Questions about the grid below.
1) What is the fourth entry, reading row by row?
2) What is the largest entry in the first column?
3) What is the entry in the bottom-left corner?
4) What is the top-right entry?
5) What is the 5th-last entry, reading row by row?
6) What is the third entry on the main diagonal?
7) What is the minimum?
8) What is the bottom-right entry?
[[ 0.28  0.18  0.00 -0.06  0.10 -0.25  0.22 -0.02]
 [ 0.14  0.19  0.16 -0.01  0.08 -0.06  0.06  0.06]
 [ 0.07  0.18  0.19  0.02  0.03  0.01  0.09  0.00]
 [ 0.01  0.12  0.15  0.05  0.03  0.05  0.03  0.04]
 [ 0.00  0.13  0.18  0.03 -0.01  0.08  0.00  0.06]
 [-0.02  0.07  0.17  0.03  0.01  0.12  0.03  0.09]
 [-0.10  0.05  0.12  0.01  0.02  0.13  0.02  0.00]
 [-0.13  0.05  0.07  0.05  0.03  0.17  0.05  0.02]
 [-0.15  0.01  0.07  0.04  0.01  0.15 -0.01 -0.02]
 [-0.16 -0.04  0.07  0.04  0.00  0.17  0.00 -0.03]
 [-0.18 -0.05  0.12  0.04  0.01  0.19 -0.02 -0.04]
 [-0.22 -0.08  0.05  0.02 -0.02  0.21 -0.01 -0.05]
 [-0.26 -0.04  0.10  0.04  0.02  0.24  0.01 -0.07]
 [-0.12 -0.10  0.09  0.06 -0.04  0.25 -0.04 -0.01]]
1) -0.06
2) 0.28
3) -0.12
4) -0.02
5) 0.06
6) 0.19
7) -0.26
8) -0.01

[[  1.7  14.3  34.2   4.1   1.3   0.8   0.4  -0.7   9.0  -4.6  -3.6  -2.8
   -4.3 -13.6]
 [  1.8  19.6  56.4   7.2   4.1   0.8   1.6  -0.3  61.6  15.6  11.0   6.8
    7.2  19.2]
 [  2.2  19.8  50.5   5.3   3.4   0.7   1.0   1.8  21.9   2.1  -0.6  -0.5
   -5.8  -6.5]
 [  0.3   7.5  22.1   3.1   1.7   0.9   0.5  -2.2  55.3  14.7  11.8   7.3
    0.6  22.8]
 [  2.1  22.1  64.8   7.9   4.3   0.8   1.5  -4.0  65.7  13.9   6.8   5.6
    8.6  14.7]
 [  2.1  22.5  50.6   5.9   3.0   1.5   0.5   2.6  14.3   0.7  -2.4  -0.8
   -1.1  -7.3]
 [  0.8  10.6  34.1   5.3   2.5   1.1   1.1   0.1  58.7  15.1   8.9   7.5
    7.2  23.0]
 [  2.2  18.6  45.9   5.0   1.0   1.1   0.4   1.3  15.2  -1.5   1.8  -1.3
   -0.7  -7.9]
 [  2.2  26.8  66.0   7.9   4.8   1.1   1.5   1.3  48.8  14.2   8.1   4.7
    4.0   9.3]
 [ -2.4 -27.6 -63.6  -7.7  -3.0  -0.7  -0.9   2.9 -58.2  -6.8  -7.7  -2.2
   -3.9  -2.8]
 [ -1.8 -22.3 -61.5  -7.6  -2.1  -1.2  -1.8  -4.5 -58.0 -15.1 -10.6  -6.4
    0.6 -17.4]
 [ -1.7 -13.7 -30.6  -2.8  -0.5  -0.7   0.1   8.7   9.0   6.3   2.1   3.4
    2.5  14.6]
 [ -0.7 -11.7 -34.3  -4.5  -2.9  -0.6  -1.3  -2.8 -71.2 -15.7 -11.1  -7.4
   -0.8 -22.7]
 [  1.5  12.8  33.5   4.0   1.8   0.0   0.0   4.6   2.5  -3.4  -5.6  -3.1
  -10.0 -14.3]
 [  0.5   4.9  24.1   3.5   2.5   0.7   1.2   4.4  54.3  14.0   9.7   7.2
    8.7  23.7]]
The third smallest entry is -61.5
The entry just left of the smallest entry: -2.8
The third entry in reading order -> 34.2
Which number is the 2nd smallest entry?
A: -63.6
The entry just left of 4.4 is 1.2
The entry just right of the largest entry: 7.9
The entry just left of 34.2 -> 14.3
The entry just left of the largest entry: 26.8
Which number is the 1st entry in reading order?
A: 1.7
The entry just right of -6.4 is 0.6
Which number is the entry just left of 8.1?
A: 14.2
Which number is the entry just right of the smallest entry?
A: -15.7
Which number is the entry just left of -4.0?
A: 1.5

Read these off the grid that follows. Counting starts at 0.
1) Which number is the entry directly above 780?
2) Which number is the entry directly above 774?
3) Which number is the entry directly above 428?
4) Which number is the entry just right of 518?
5) Which number is the entry in row 1 and column 2?
6) Which number is the entry just right of 780?
7) Which number is the top-left entry?
8) Which number is the bottom-right entry?
530,217,913,732,602,317,394,899
789,602,553,342,491,406,560,758
389,403,410,401,465,531,369,691
518,500,508,561,400,506,512,898
508,772,618,576,655,298,557,693
540,639,510,476,753,718,635,676
505,715,749,808,621,776,726,437
296,623,428,605,766,716,713,377
369,660,528,465,526,758,542,729
436,622,775,608,560,686,535,461
455,780,447,716,725,463,609,431
327,538,805,841,669,701,637,448
219,837,575,610,731,766,774,460
443,590,616,689,554,730,563,378
1) 622
2) 637
3) 749
4) 500
5) 553
6) 447
7) 530
8) 378

[ 0.595 -1.544 -1.056 -0.158 -0.918  1.372 -1.074 -0.716 -1.206 -0.414
 -0.784 -1.113]
Which number is the entry just right of -0.414?
A: -0.784
The entry just left of -0.918: -0.158
